In the rows, 128 means zero.
Each row of M is roughly a mix of the hidden directions of one of 3 groups.
M (106 x 11):
[[134 147 138  74 146 115 145 167 124 131 127]
 [135 139 146 108 101 117 106  91 129 175 125]
 [158  91 154 170 125 120 118 140 126 151 141]
 [145 153  65 115 138 142 135 132 112 140 130]
 [146 157  86 114 139 140 153 135 130 141 168]
 [162 117 172 157 143 126 139 106 137 157 136]
 [126 137 171  93 101  99 133 112 134 150 145]
 [145 111 136 101  99 106 149 101  98 101 113]
 [135 112 102  90 118 140 148 168 116 101 143]
 [133 154 141  81 144 138 138 174 116 130 126]
 [137 163  93 120 127 173 126 133 130 152 151]
 [138 148 140  74 150 131 146 163 118 128 117]
 [137 164  85 113 128 163 130 130 135 142 158]
 [116 112 120 183 107 116 107  94 139 127 136]
 [112 143 113 150 146 166 125 167 114  97 141]
 [155 121 151 112 118 140 156 174 134 139 159]
 [109 108 172 155 124 136  95 127 117 124  96]
 [153 143 120  89 147 135 137 178 117 123 114]
 [127 137 100 128 132 161 128 171 136  87 113]
 [134 108 104  89 126 114 168 150 135 102 144]
 [108 148  90 105 137 121 143  91 142 114  98]
 [116 118 120  80 119 130 169 139 116 104 152]
 [128 151  99  84 124 160 133 152 129  98 127]
 [109 111 121 176 103 118 112  89 137 123 140]
 [113  97 109 101 104 123 158 119 125  91 151]
 [116 100 133 146 130 123 104 126 112 109  71]
 [154 115 102  98 139 123 148  99 112 132  87]
 [139 149 136  82 150 130 149 173 121 129 129]
 [136 115 168 112 118 107 144 108 107 172 116]
 [118  88 102 108 101 116 147 115 135  89 123]
 [125  98 113  96 119 125 166 120 118  92 153]
 [144 140 123  82 143 141 147 176 127 128 116]
 [114 115 121 181 109 121 118  85 131 118 137]
 [141 111 118 113 123  97 158  83 119 125  97]
 [117 129 173 108 124  97 152 117 107 145 156]
 [157 134  95  94 144 118 168 138 143 127 109]
 [125  87 154 158 139 118 121 129 116 121  82]
 [115 148 151 159 143 154 121 133 165 152 158]
 [109 130  79 129 126 161 101 107 136 111 107]
 [137 136 119  75 138 133 159 168 121 119 130]
 [128 109 172 163 127 106 131 109 126 163 141]
 [127  94 168 161 144 114 129 131 101 139 103]
 [110  95 173 154 134 107 116 124 114 116 103]
 [116  88 164 146 136 103 136 103 110 139 104]
 [116 111 128 176 107 139 106  84 131 127 129]
 [102 107 174 151 125 132 105 138 126 101 102]
 [128  94 161 150 129  97 109 125 119 119  88]
 [138 170  80 113 132 139 125 137 122 131 162]
 [162 113 105  89 126 111 166 142 119 123 109]
 [137 142 133  83 143 149 154 170 117 115 131]
 [116 111 130 178 113 122 108  82 132 125 135]
 [147 139 123  85 152 122 154 174 133 132 127]
 [117  97 167 158 139 126 122 148 109 113  94]
 [132 107 155 167 136  99 138 105 142 164 130]
 [150 130 101 118 143  89 131 105 117 102  90]
 [148 130 136  82 113 120 174 125 140 154 129]
 [110 113 189 157 138 126 127 145 115 122 137]
 [127 119  83 173 159 136 116 128 123 107 128]
 [113 123 133 161 108 167  97 143 145 120 159]
 [148 140 124  81 150 126 146 173 131 139 118]
 [123 122 138 162 130 154  77 156 118 128 145]
 [158 102 161 167 132 128 138 113 142 160 140]
 [120 122 129 181 116 136 113  82 126 140 142]
 [117 113 123 179 106 131 102  88 130 130 133]
 [110 146 139 149 143 172  94 148 139 141 151]
 [153 137 115 101 122 107 145 105 119  79 106]
 [122 122 129 147 132 168 101 170 135 152 153]
 [140 137 123  75 141 120 143 172 119 116 117]
 [129 148 170 103 109 101 120 117 116 159 152]
 [140  83 151 162  98 135 114 134 115 143 146]
 [151 137 120  77 150 119 149 163 125 138 114]
 [115  92 174 141 132 146 146 133 116 133  93]
 [140 123 163 161 138  93 149 124 152 154 145]
 [136 138  86 163 145 148  95 147 135 106 128]
 [144 145  97 148 141 146 108 175 130 100 123]
 [134 162  80 102 130 123 142 131 128 122 165]
 [128 109 109  85 122 115 160 156 132  95 139]
 [ 99 131 168 163 123 142 106 125 135 152 157]
 [117 119 134 182 116 123 105  86 139 137 132]
 [127 149 152 153 141 116 102  95 131 169 107]
 [111 119 120 176 107 116 123  80 139 129 131]
 [109 109 135 170 110 121 115  78 135 123 141]
 [153 119 111 124 137 120 132 126  90 164  84]
 [122 144 154 166 131 140  87 109 132 156 109]
 [142 160  72 112 127 158 127 135 140 133 140]
 [108 158  92  83 138 135 132 127 120 108 106]
 [114 154 112 124 139 184 117 145 155 129 142]
 [127 123 100 173 146 113  93 124 142 100 142]
 [121 114  99 100 113 127 167 149 126  91 146]
 [133 141 133 130 138 112 145 161 149  95 176]
 [163 114 108 101 133 103 166 110 124 126  98]
 [145 138 126  83 147 139 154 172 122 115 122]
 [132 104 162 176 123 114 119  99 130 149 137]
 [107 131  78 116 136 138  98 123 109 115  96]
 [158 100 108 124 124  86 150 109 121 123  98]
 [142 143 137  82 150 134 141 170 136 129 102]
 [111 119 135 170 107 124 101  81 125 139 137]
 [141 144 135 173 144 123  98 113 139 165 108]
 [102 127 137 137 118 127 103 133 162  74 138]
 [111 108 125 174 105 123 112  83 139 129 135]
 [135 164 100 109 164 167 117 134 138 119 114]
 [135 161  87  95 119 159 142 128 138 139 148]
 [126 149 103  76 127 149 149 158 129 114 129]
 [130 122 178 139 127  89 155 121 127 153 142]
 [118 154 154 179 136 118 106 101 136 145 127]
 [121 111 151 163 136  97 140 129 146 174 141]]
One row of each group comes first, with its name. Which group is each row after those in?
[141 142 132  75 145 138 141 170 116 133 119]	<94>
[113 116 148 175 127  89 112  96 131 135 126]	<26>
[154 128 125  87 102 102 133 106 148 156 109]	<47>

[140 158  81 135 134 147 108 109 123 157 151]	<47>
[111 133  90 145 127 151  94 124 150  89 121]	<47>
[136 117  83 155 144 109 102 132 121 101 100]	<47>
[127 152  82 101 117 159 135 102 133 149 137]	<47>
[124  93 158 156 130 102 105 105 120 135  98]	<47>
[117 113  95 115  98 157 108 107 110  97 111]	<26>
[138 114 112  81 120 116 154 117  95 130  99]	<26>
[112 110 116 101 116 105 170 114 130  90 144]	<94>
[146 162  88 108 122 159 136 132 146 143 155]	<47>
[136 105 106  95 129 134 172 139 125  91 142]	<94>
[131 134  74 131 146 159 147 151 128 103 125]	<47>
